In the data rows, 128 means zero.
Two rows play each game, the first against the second. How much does the first row win by? 15 is about a draw, 30 a big win and 0 a big loss. Wins can go round in a circle: one row can beat a second, the second a third and the third the first. Each row has two weighted sums of its numbers, A and B, taken from their middle values. A row wins by its A times the other's B, less its B times the other's A.
[141 114 147 128  87 110 117 158 158 119 134  81 141 158 156 118 140 118
 122 121 170]
[165 102 148 116 104  88 114 160 146 117 156  90 155 160 149 109 138 121
 136 111 147] 16
[136 150 103 111 154 111 166 117  73 129 143 157 119 128 108 124 147 124
 194  98 117]
[ 91 124 141 126 153 131 141  98 105 153 119 128 125 111 150 129 110 102
 143 131 110] 17
[100 143 103 171 142 154 123 129 151 124 117 109 164  92 144 156 146 124
 122 138 143]
[121 123 170 156 167  91 134 137 123 139 144 124 113 134 118 103 173 157
 139 117 113] 15
[156 138 114 114 118 118 119 125 145 110 103 164 100 111  73 124 124 176
 106 163 130]
[156 135  94  93 136 124 142 116  89 122 163 144 134 148 128 132 128 109
 168 121 140] 25
[150 114 114 116 122 131 137 146 155 142  86 177 129 122  89 112 120 163
  92 138 124]
[115 104 134 114 165 155 120  93 108 143 131 139 130 111 151 125  93 117
 120 136  92] 15
[153 116 128 129 119 116 105 154 106 123 126 132 129 173 131 128  92 143
 130 122 124]
[115 122 147  86 141 131 123  93 104 146 146 148 126 114 135 105  91  75
 122 128  96] 12
[117 107 131 114 164 155 122  95 105 141 132 139 129 112 148 125  96 118
 124 135  94]
[127 145 141 113  79 114 112 151 116 130 118 133 110 171 123 117  94  99
 117 123 150] 15
[121 115 161 155 164 139 114 131 139 131 131 128 104 129 123 106 156 169
 101 132 118]
[152 116 128 130 118 117 105 154 108 123 126 133 129 172 132 128  93 143
 130 122 126] 15
[134 115 135  98 158 133 126  74 108 142 149 142 122  91 137 147 120 110
 141 135  94]
[100 146  93 174 127 144 123 130 158  95 132  89 162  94 133 163 125 139
 123 151 119] 12
[126 134  93 164 143 121 120 132 145  92 154  97 176  97 125 154 122 142
 137 143  97]
[114 104 134 115 166 156 121  92 107 144 132 139 130 111 150 125  93 117
 120 137  91] 19
[138 112 159 136 152 108 114 130 137 134 164 115 126 147 136 109 160 141
 117 138 136]
[164 105 120 123 105  99 127 157 127 126 143 125 153 162 128 143  94 137
 135 114  96] 12
[141 112 133 129 100 129 130 154 131 159 104 140 139 162 145 145 117 118
 118 107 142]
[ 90 123 140 125 154 130 142  98 106 153 119 128 127 111 150 129 111 101
 144 132 109] 12
[104 103 127 118 133 158 143  95 141 150 124 125 138 103 153 147  95 107
 110 135  84]
[141 113 147 128  87 110 116 158 158 119 134  80 141 158 156 118 142 117
 122 121 170] 12
[127 136 134 141 107  91 126 159 105 132 114 120 126 173 131 133 111 128
 153 117 142]
[ 95 126 162 169 149 160 119 128 151 134 109 118  91 127 132 115 162 166
  87 141 141] 20
[130  90 129 106 146 136 143  99 128 148 147 131 153 106 147 139  94 111
 126 126  64]
[ 86 167 106 183 148 115 119 132 126  97 126  91 149 102 129 144 139 135
 155 148 144] 13
[124 137 101 111 134 171 171 110 113 157 110 165 120 114 129 146 156 110
 145  96 137]
[108 124 138 110 145 156 127  71 122 146 126 131 109  88 148 155 119 105
 123 148 114] 10
[136 130 107 129 124 140 116 145 142 110  84 163 105 130  81 105 100 185
  89 163 130]
[110 141 107 141 111 164 119 141 155 113  63 155  91 126  90 114 104 181
  75 172 151] 5
[109 112 157 161 131 141 139 133 171 138 125 113 113 123 129 129 161 159
  93 131 112]
[125 127 114 129 106 155 140 145 168 145  64 168 116 119  95 120 125 160
  78 148 146] 13
[138 122 169 142 158 116 118 111 142 132 151 128  97 110 114 128 180 161
 120 133 118]
[103 100 139 114 147 169 144  93 132 180 110 145 140 100 165 143 117  92
 110 120 109] 19
[148 117 132 133 125 119 107 151 111 124 128 132 126 169 130 124 101 147
 125 123 125]
[107 112 129 106 139 147 121  90 119 146 139 118 139 124 170 137  98  85
 121 153 132] 15
[146 135 133 127  98 116 112 132 124 127 119 125 108 148 127 158 120 132
 132 133 146]
[155 139 112 114 119 119 119 124 145 110 102 164  99 109  72 126 124 176
 106 165 130] 22
[109 112 128 105 137 147 122  91 120 147 139 117 137 126 169 136  98  86
 122 152 132]
[129  89 139 102 160 145 142  97 118 175 132 152 154 105 157 134 114  96
 125 112  87] 16
[142 115 123 133  86 119 130 156 138 131 119 118 138 165 135 150  95 133
 120 122 118]
[110 170 109  95 113 157 154 107  97 126 123 160  92 123 107 119 134  91
 141 114 147] 23
[165 103 123 121 101  97 127 158 125 128 141 127 152 167 128 141  92 136
 134 112  96]
[108 113 129 106 138 147 121  91 119 146 139 118 137 125 169 135  98  87
 122 152 132] 15
[110 170 109  95 113 158 153 107  97 127 122 160  91 124 108 118 134  91
 144 115 146]
[150 128  91 102 135 139 169 116 107 126 148 154 132 119 113 144 132 129
 161 103  92] 6
[115 113 142 113 168 109 138 100  93 151 143 137 140 114 143 119 107 105
 158 122  88]
[133 100 158 148 145 119 137 135 157 136 148 121 127 125 120 121 158 162
 107 123  90] 13
[135 150 103 110 154 111 166 118  75 128 142 156 121 127 107 125 146 125
 193  99 117]
[165 100 133 117 115 107 127 157 118 156 127 146 154 166 138 136 113 121
 133  97 119] 18
[146 134 132 126  96 117 113 131 122 126 119 125 109 150 128 159 118 131
 132 132 146]
[149 106 153 136 116 118 115 160 145 115 126 101 133 143 137 107 138 148
 121 104 130] 19
[172 124 132 115 110  94 110 134 110 122 143 135 124 153 120 149 114 135
 147 125 124]
[ 88 163 117 180 150 115 123 133 127 105 126  95 140 107 128 137 147 138
 149 144 143] 16
[124 125 161 147 101  93 137 165 146 125 113  88 130 143 136 111 154 133
 144  99 148]
[ 86 176 111 155 120 139 104 125 135  94 131 104 134 101 120 128 124 105
 118 155 151] 18
[ 86 177 112 156 121 141 105 124 136  94 131 102 134 101 123 128 124 104
 118 153 152]
[114 157 115 161 128 135 109 113 147  96 130  96 129  88 128 162 152 137
 132 152 149] 16
[ 97 134 168 167 150 113 136 136 135 141 121 116 101 133 125 113 172 152
 126 127 136]
[109 111 157 161 131 143 140 132 170 140 125 113 112 122 129 129 161 159
  92 131 112] 25
[125 133 104 159 157 129 119 129 138 121 141 117 179  95 137 148 143 127
 136 128 120]
[155 149 100  96 145 135 151  91  91 121 147 162 104 104 103 150 155 128
 172 114 121] 13
[135 159 110  84 127 134 150 110  85 124 146 168 106 126 100 109 131  94
 156 105 124]
[166 103 121 120 101  97 126 158 126 128 141 128 152 167 127 141  92 137
 135 114  96] 5
[115 114 142 113 168 107 139 100  93 150 142 135 139 113 144 121 107 106
 158 123  87]
[149 106 154 136 115 117 116 160 145 116 125 101 134 143 137 106 138 148
 121 104 129] 13
[ 88 132 147  97 127 155 126  89 117 150 124 139 111 109 143 114  94  72
 107 138 117]
[115 104 134 114 165 157 119  93 108 144 131 138 129 111 151 125  92 116
 121 137  91] 17
[165 102 121 120 101  98 129 157 124 128 142 129 152 166 127 143  95 136
 136 112  96]
[ 94 143 176 140 126 137 122 126 147 139 124 128  85 128 117  96 160 125
  88 132 143] 17
[125 144 139 114  80 117 112 151 115 129 118 132 111 171 122 116  94  98
 115 123 150]
[133 112 138  98 158 133 125  73 110 143 149 141 123  90 139 147 116 109
 138 137  93] 16
[135 150 105 110 155 111 167 117  73 128 143 156 120 127 108 125 145 123
 193  98 118]
[110 164 112 142 137 116 101 126 121  91 153 113 148 104 116 120 121 106
 133 144 128] 17
[148 116 160 134 118  71 134 167 132 122 136  99 144 146 130 102 151 137
 158  89 126]
[154 127 102 108 114 112 114 144 141 111 117 151 127 146  95 106 103 156
 104 170 148] 15
[109 165 111 144 137 116 101 127 122  90 154 111 150 104 114 120 120 107
 133 145 129]
[125 136 103 113 131 169 170 115 114 156 109 164 122 117 131 146 154 110
 144  97 137] 18
[ 87 160  97 184 145 162 100 126 140  90 117  94 140  99 135 148 126 146
 118 162 147]
[141 114 146 128  88 110 116 157 158 118 131  83 141 157 155 118 141 118
 120 122 170] 16
[109 172 109  95 112 157 154 108  98 127 122 160  92 122 108 118 134  91
 142 114 146]
[109 109 168 156 146 151 140 130 163 167 111 132 115 120 138 124 181 143
  92 115 134] 20
[120 123 172 156 167  91 133 137 125 139 143 124 113 134 117 102 172 156
 140 118 115]
[151 133 140 100  94  93 109 153 103 126 140 141 126 175 117 108  90 102
 130 114 128] 12
[126 127 113 128 108 154 141 143 166 144  64 169 116 120  98 122 126 159
  80 147 145]
[ 87 168 106 183 148 117 118 133 125  97 127  91 149 103 129 144 140 133
 156 147 144] 8
[136 142  95 112 153 159 148 111  88 121 131 159 110 124 115 129 132 136
 156 114 121]
[139 124 164 140 157 118 121 109 138 131 150 130  97 109 114 129 179 159
 122 132 118] 17
[ 94 134 171 168 152 113 135 134 137 143 121 116 100 131 125 112 176 154
 126 128 136]
[149 129  91 105 134 137 169 116 107 125 147 152 134 119 112 143 131 129
 161 104  93] 24
[111 156 107 170 163  93 116 134 112  96 151 100 162 106 123 135 137 137
 170 138 121]
[122 134 107 115 135 169 169 112 117 158 110 162 120 116 130 144 159 114
 140  98 137] 18
[112 147 100 171 160 139  98 129 127  89 139 103 153 103 128 139 122 149
 133 151 126]
[128 128 127 142 104 138 108 153 119 126 102 125 116 170 138 136  96 140
 115 131 147] 15
[166 103 147 116 102  88 115 160 145 116 157  89 156 160 149 109 137 120
 135 111 148]
[ 99 144 104 171 141 153 122 129 152 124 118 108 164  92 143 157 147 124
 122 137 141] 16
[144 125 121 121  92 109 109 151 121 126 131 115 135 184 146 138  98 116
 128 141 165]
[149 134 139 101  96  94 111 152 101 127 140 143 125 172 116 107  93 101
 132 113 128] 11
[145 123 122 122  92 108 107 152 118 127 134 112 137 187 149 139  96 112
 130 139 163]
[120 114 163 157 165 138 115 130 138 132 133 127 105 130 125 107 158 169
 102 132 118] 17
[136 142  97 112 151 158 149 111  89 121 131 159 109 123 115 130 132 136
 156 114 122]
[131 140 101 120  97 133 117 143 154 113  94 143 113 144 101 115 106 154
  91 180 169] 8
[125 126 114 128 107 153 140 144 167 145  64 168 115 119  96 121 124 160
  79 147 146]
[ 86 174 116 155 122 139 104 125 136  97 130 105 131 104 121 126 127 106
 116 151 150] 20
[142 114 148 127  87 110 118 158 158 120 134  81 142 158 156 118 142 116
 121 121 169]
[104 157  93 164 134 132  99 126 139  91 149  83 162 117 147 151 128 119
 133 170 166] 14
[111 154  94 124 137 181 151 110 102 123 110 152  96 121 123 138 136 132
 142 122 143]
[148 115 162 135 117  71 134 167 132 122 136  99 144 147 130 102 150 137
 159  89 126] 16
[112 148  98 171 160 141  98 128 125  88 140 104 154 102 129 139 124 149
 133 152 126]
[134 100 158 147 146 118 137 134 158 137 149 120 126 125 122 121 157 162
 107 122  89] 12
[150 134 140 100  95  93 110 152 101 126 140 142 124 174 117 107  93 101
 131 113 129]
[136 149 103 110 155 110 166 118  74 128 143 156 120 127 107 126 147 123
 194  98 118] 15
[135 159 109  83 128 135 151 110  85 124 146 167 105 126 100 109 130  93
 156 105 125]
[128  91 128 106 148 136 142  98 126 148 147 132 153 105 147 139  93 110
 126 126  62] 5
[154 150 100  97 145 136 153  90  91 120 147 161 104 104 104 151 154 127
 173 116 122]
[109 171 108  96 112 158 154 108  96 127 123 158  92 123 108 118 133  90
 142 115 146] 14
[123 127 160 147 103  92 137 165 144 125 111  89 129 142 137 111 155 134
 144  99 147]
[141 115 147 128  88 110 118 157 158 119 135  82 139 157 156 118 142 117
 122 120 169] 16
[125 131 109 157 157 130 120 130 139 124 141 119 174  98 136 147 145 128
 135 127 120]
[150 126  92 103 133 137 168 116 108 126 147 152 133 120 111 143 130 129
 161 103  94] 12
[153 117 127 129 118 116 107 155 106 123 126 133 129 173 131 128  93 143
 130 122 125]
[114 133 167 154 143 139 122 108 154 135 127 120  83 106 121 138 183 158
 105 141 140] 15
[ 94 143 176 139 125 138 122 126 147 138 125 126  86 128 119  96 158 123
  89 133 143]
[145 124 122 121  91 107 106 152 119 127 134 112 138 186 149 139  97 111
 130 138 164] 18
[140 112 154 134 152 109 117 129 135 133 165 117 125 146 135 111 159 139
 121 138 136]
[160  90 160 123 111 109 138 162 157 150 127 116 157 136 145 115 157 126
 126  80 124] 16
[ 87 158 100 184 146 163 101 126 141  92 117  96 136 101 136 146 127 147
 117 161 147]
[ 97 128 159 166 149 163 121 127 149 133 110 120  90 127 132 117 160 163
  92 140 141] 15
[142 114 148 129  88 109 116 158 158 121 133  82 141 158 156 118 142 117
 120 121 170]
[162  95 145 125  98 100 138 162 162 120 141  98 155 137 133 122 136 142
 128  94 100] 19
[136 104 149 140  81 120 139 162 178 123 118  87 142 134 141 129 139 139
 112 103 123]
[125 135  92 163 144 122 118 132 146  93 155  97 176  98 125 154 122 142
 137 143  97] 26
[104 101 138 113 146 170 144  93 131 179 110 144 140 100 165 142 117  92
 110 119 108]
[104 101 139 114 146 167 144  94 132 178 110 144 140 102 165 142 117  92
 110 121 109] 16
[ 90 116 133 128 151 178 122  90 121 146 109 130 116 108 158 134  97 114
 106 146 115]
[126 144 140 114  80 115 112 151 116 129 117 132 111 172 123 116  95  98
 115 123 150] 13
[126 131 107 157 156 129 121 131 137 122 141 119 177  99 136 147 142 126
 137 127 120]
[124 140  89 115 119 161 172 113 119 128 124 144 119 116 119 152 136 126
 147 112 114] 14
[137 142  95 112 153 159 148 112  87 121 131 160 110 124 116 130 132 135
 157 113 122]
[112 154  95 123 136 181 150 109 101 123 110 152  96 121 122 137 136 133
 143 122 143] 15
[147 125 167 108  90  93 119 159 143 119 139 111 129 144 124  86 135 106
 122  96 132]
[127 103 118 121 146 132 135 106 132 133 150 123 159 103 141 143 101 119
 129 131  72] 9
[105 167 104 170 139 140 103 106 143  90 132  95 134  79 125 171 148 137
 135 164 148]
[121 122 172 156 168  90 134 137 124 139 144 123 113 133 117 102 172 157
 139 117 114] 15
[142 124 159 133  94 118 121 138 162 118 119  95 114 121 134 136 162 137
 122 114 151]
[126 131  97 162 144 120 120 133 147  95 156  98 172  99 125 152 124 144
 137 142  97] 20
[166 102 148 115 103  88 113 159 145 116 157  90 155 161 149 110 137 120
 136 111 147]
[162  93 148 126  98  99 139 164 164 120 141  98 156 138 133 121 136 142
 127  94 101] 11
[166 102 148 115 103  87 115 160 145 117 156  90 155 160 149 109 137 121
 136 111 148]
[121 134 166 120  75 116 120 157 154 123 116 103 115 142 131  96 137 103
 108 105 156] 14
[125 126 114 128 107 154 140 144 167 145  63 169 116 119  96 122 125 160
  77 148 146]
[165 101 123 119 104  98 127 155 126 129 142 127 153 164 128 143  91 136
 135 113  94] 25
[126 126 114 129 106 154 140 144 167 144  63 168 116 119  96 120 125 159
  78 147 145]
[116 112 142 113 168 108 139 100  93 150 143 135 140 114 143 121 107 106
 159 121  88] 14
[141 113 147 128  88 110 118 158 159 120 133  81 142 157 157 119 142 118
 122 120 169]
[121 115 162 157 165 139 116 132 139 131 133 127 103 130 125 107 158 170
 102 132 119] 16
[124 133 105 158 158 130 121 130 138 121 141 118 178  95 136 147 143 127
 136 128 120]
[111 151 114 140 113 116 136 149 143 119  72 152 101 130  81 109 119 170
 111 158 148] 16
[141 111 133 128 100 129 130 154 130 160 104 138 140 162 145 145 117 118
 120 106 141]
[151 134 141 101  94  93 109 153 102 126 140 141 124 174 116 108  90 102
 131 113 128] 6
[135 147 121 100 101 118 118 143 139 113  99 172 101 131  68  83  99 143
  90 155 134]
[154 117 128 129 118 116 106 154 107 123 126 133 130 173 131 129  91 143
 129 121 125] 17
[150 128  90 103 133 139 169 116 107 125 147 152 132 119 111 144 132 129
 162 104  93]
[116 113 142 113 168 109 138 100  93 150 142 136 140 114 143 121 107 105
 158 122  88] 20
[129 156 103 157 154 118 102 108 131  88 155 104 147  82 119 161 145 140
 150 155 126]
[ 93 143 177 142 126 138 121 127 147 138 123 127  85 129 116  95 160 124
  89 133 144] 15
[149 107 153 135 115 118 116 159 145 115 125 103 134 143 137 107 137 148
 122 103 129]
[125 135  93 162 142 120 119 133 145  93 155  98 175  98 125 154 122 142
 138 143  97] 18
[112 151 115 141 113 116 137 149 141 119  71 152 101 130  82 108 119 170
 111 159 149]
[100 146  93 175 128 143 121 131 159  95 132  88 163  95 133 163 125 139
 123 153 119] 20
[ 85 177 111 157 121 139 104 124 135  94 131 104 135 101 122 128 124 105
 118 153 151]
[136 102 159 135  96 131 140 160 170 151 103 107 144 133 151 124 160 123
 110  87 146] 13
[140 111 133 129 100 129 131 154 130 158 104 140 139 162 145 144 116 119
 119 105 140]
[147 114 161 135 117  71 133 166 132 123 136  99 144 146 131 102 151 136
 159  89 126] 20
[ 95 145 171 137 124 139 125 125 143 137 124 130  86 129 117  98 157 121
  93 130 144]
[114 133 168 154 143 139 122 108 153 136 127 119  84 107 121 137 184 158
 104 143 139] 17
[120 123 171 156 167  91 134 136 124 139 145 124 114 133 118 102 173 157
 140 117 115]
[ 86 176 112 155 121 140 104 124 135  94 132 104 134 102 121 128 125 104
 119 154 151] 14
[137 100 159 135  96 131 140 160 171 152 104 108 144 133 150 124 161 123
 111  88 146]
[102 100 140 114 146 169 144  94 131 179 110 144 140 100 165 142 117  92
 110 120 108] 5
[111 153  95 124 136 180 151 110 102 122 108 151  96 121 122 138 136 133
 141 122 144]
[167 113 158 120 109  95 119 138 148 117 141 104 127 121 127 129 158 140
 137 107 128] 16
[123 134 165 120  76 117 122 157 154 122 116 102 114 142 129  96 138 103
 107 105 155]
[123 134 166 120  75 118 121 157 156 122 116 102 115 141 129  96 138 103
 107 105 155] 15
[128  89 141 101 163 147 142  95 118 176 134 151 154 104 158 133 113  94
 123 112  86]
[108 165 104 166 135 141 106 107 144  92 129 102 130  82 122 167 146 141
 131 165 149] 15
[167 113 158 121 107  95 119 139 150 116 142 103 126 123 128 128 158 139
 138 106 130]
[127 145 141 113  80 115 112 151 115 129 118 133 110 171 123 116  94  98
 116 123 151] 16
[150 133 141 102  94  93 109 153 102 127 140 142 125 174 116 108  91 101
 130 113 130]
[169 112 122 109 107  86 104 154 106 123 157 122 152 190 142 130  93 115
 145 129 142] 20
[124 118 153 148 101 141 117 158 160 118 103  93 120 140 144 115 141 146
 106 113 151]
[105 164 107 164 140 142 107 103 140  97 133  99 130  80 127 168 144 134
 134 163 143] 12
[167 115 156 121 107  95 118 139 148 117 143 105 126 125 127 129 156 140
 138 106 129]
[150 116 104 120 108 122 137 148 161 114 101 156 128 123  78 119 101 177
  95 153 101] 11
[129 145  93 151 149 109  98 128 126  88 171  91 176 119 142 143 123 122
 149 160 144]
[162  93 147 127  98  98 137 164 165 121 141  96 156 138 134 121 137 141
 126  95 101] 1
[133 100 158 148 146 119 138 135 157 137 149 121 127 126 121 121 157 162
 107 122  89]
[115 156 109 127 132 125 161 124  90 130 119 143 109 134 118 133 142 121
 174 109 139] 12
[ 93 125 141 126 152 130 140  99 106 153 119 127 126 114 151 128 111 103
 143 130 110]
[121 114 164 157 164 139 116 130 139 131 133 127 104 130 125 107 158 170
 102 132 119] 16
[166 103 148 115 103  88 115 160 145 117 156  90 155 160 148 110 139 120
 136 111 147]
[166 114 159 121 108  95 119 141 150 116 141 103 128 122 127 128 159 140
 138 105 130] 14
[111 155 108 170 162  91 116 136 113  94 150  99 162 106 121 133 136 137
 169 138 123]
[133 101 158 148 146 119 138 135 158 136 148 121 126 125 120 121 157 162
 108 123  90] 11
[136 150 104 110 155 111 167 118  74 128 142 156 119 126 107 125 145 124
 194 100 118]
[136 151 103 110 155 112 167 117  74 128 142 156 119 127 108 124 146 123
 194  99 117] 16
[110 111 157 160 132 142 140 133 170 139 125 112 113 122 128 130 161 160
  92 132 112]
[137 139 115 129 128  94 134 151 129 116  96 159 115 134  74  98 115 173
 125 148 125] 21
[131  94 125 107 143 134 142 103 130 144 140 136 149 108 139 137  94 119
 122 130  68]
[110 108 169 155 144 152 141 132 163 166 110 131 115 120 139 124 181 143
  93 115 134] 5
[124 118 152 149 100 140 118 159 159 119 101  93 120 140 144 115 140 145
 106 113 152]
[132 156 104 157 154 119 102 107 128  87 156 105 146  82 118 160 144 141
 149 153 126] 20
[108 109 168 156 146 152 140 130 163 168 111 133 115 120 138 124 182 144
  92 116 135]
[107 112 128 105 139 148 122  90 119 146 139 118 137 124 169 136  97  86
 121 153 131] 5
[125 126 113 128 106 154 140 145 168 144  63 168 116 119  96 120 125 160
  78 148 147]
[113 122 158 149 137 130 118 128 150 135 141 107 111 145 144 118 163 138
 102 147 157] 5
[148 114 162 134 118  70 133 167 132 123 136  99 143 146 130 102 150 137
 159  89 126]
[104 166 104 168 138 141 104 105 142  92 134  96 132  79 126 169 148 137
 133 164 146] 14
[114 121 147  86 141 132 122  92 103 147 145 147 127 112 136 105  91  75
 120 129  95]
[155 150 102  96 145 136 152  92  91 121 149 160 103 104 104 152 154 127
 174 114 122] 14
[108 112 128 106 139 148 122  90 119 148 139 118 138 125 169 137  97  86
 120 153 132]
[124 127 132 146 110 143 110 148 124 125 103 124 113 163 137 134 105 143
 111 133 146] 20
[ 88 159  98 185 145 163 101 126 140  89 116  95 139  98 137 148 125 146
 118 162 147]
[130 154 104 154 155 119 102 107 129  89 157 106 147  83 119 161 143 140
 149 154 126] 17
[100 145  92 174 126 143 122 131 159  96 130  90 160  95 131 162 124 141
 121 154 120]
[121 121 149 151 102 141 117 157 158 117 102  94 121 138 144 118 139 145
 107 116 151] 9
[153 117 127 129 119 118 107 154 106 122 125 133 128 172 130 128  93 143
 128 123 125]
[145 123 121 122  91 108 107 153 119 127 134 112 136 187 150 139  97 112
 130 138 164] 15
[ 86 168 105 184 149 116 119 133 124  97 128  91 150 102 128 144 140 133
 155 148 144]
[165 100 134 117 115 107 127 156 118 156 126 147 153 165 137 136 113 122
 133  97 119] 15
[141 113 147 128  87 110 116 158 159 119 133  80 142 157 157 118 141 118
 121 121 170]
[112 154  95 124 137 180 152 109 101 124 109 150  96 122 122 138 136 133
 142 122 144] 16
[129 150  90 103 124 151 148 109 100 123 140 139 117 138 134 141 137 104
 159 128 160]
[153 149 100  96 145 136 152  91  92 120 148 161 103 104 104 152 156 128
 174 115 120] 13
[147 118 155 134 119  74 135 165 132 121 130 107 140 144 122 101 147 142
 153  98 126]
[154 150 101  97 145 136 151  91  91 120 148 161 104 104 104 151 154 127
 173 114 121] 20
[111 149  98 172 161 139  99 128 127  87 140 103 153 102 129 139 121 149
 133 154 126]
[120 105 137 118 158 149 120 104 114 139 130 133 130 116 149 122 100 122
 119 132  98] 16
[129 161 100 109 130 159 154  88 104 123 125 152  90 102 111 159 158 125
 158 123 143]
[166 101 133 116 115 107 129 156 117 155 128 147 154 164 137 136 113 120
 134  95 119] 16
[135 103 151 145 142 119 137 136 158 134 142 126 126 125 116 121 151 164
 106 125  91]
[126 145 139 113  81 116 112 150 114 129 117 134 111 170 122 117  95  98
 117 122 150] 17
[117 112 141 114 165 105 138 103  93 151 142 135 139 117 143 121 107 106
 158 122  89]
[105 156  92 164 134 133  99 126 138  91 148  82 161 117 148 150 128 118
 133 169 165] 15
[124 137 101 112 133 171 171 111 113 155 110 164 121 114 129 147 155 111
 146  97 136]
[146 134 133 126  97 117 112 132 124 126 119 124 110 150 127 158 119 132
 132 133 146] 13
[136 149 105 111 153 109 166 120  75 127 142 154 121 127 109 124 146 124
 193  97 118]
[113 123 147  86 141 133 123  92 105 146 146 148 126 113 136 105  92  76
 122 128  95] 19
[130 139 103 120  99 134 117 141 154 114  94 142 113 143 103 116 106 152
  90 178 169]
[110 171 108  96 111 158 153 108  97 127 124 159  92 123 107 117 134  91
 142 114 146] 22
[135 141  96 112 153 158 147 111  88 120 133 159 110 123 116 129 130 134
 157 113 120]
[171 123 132 115 112  95 110 134 109 122 143 134 122 152 120 150 114 135
 146 124 124] 17
[151 134 142 102  95  93 110 151 102 127 139 142 124 173 117 108  92 102
 130 114 128]
[121 123 170 156 167  92 134 137 125 139 144 124 114 133 117 102 174 156
 139 117 115] 17
[151 133 141 101  94  92 109 153 103 126 140 141 126 174 116 107  92 101
 132 114 128]
[ 90 116 134 127 150 178 123  90 120 145 107 130 116 107 158 133  97 114
 106 145 114] 18
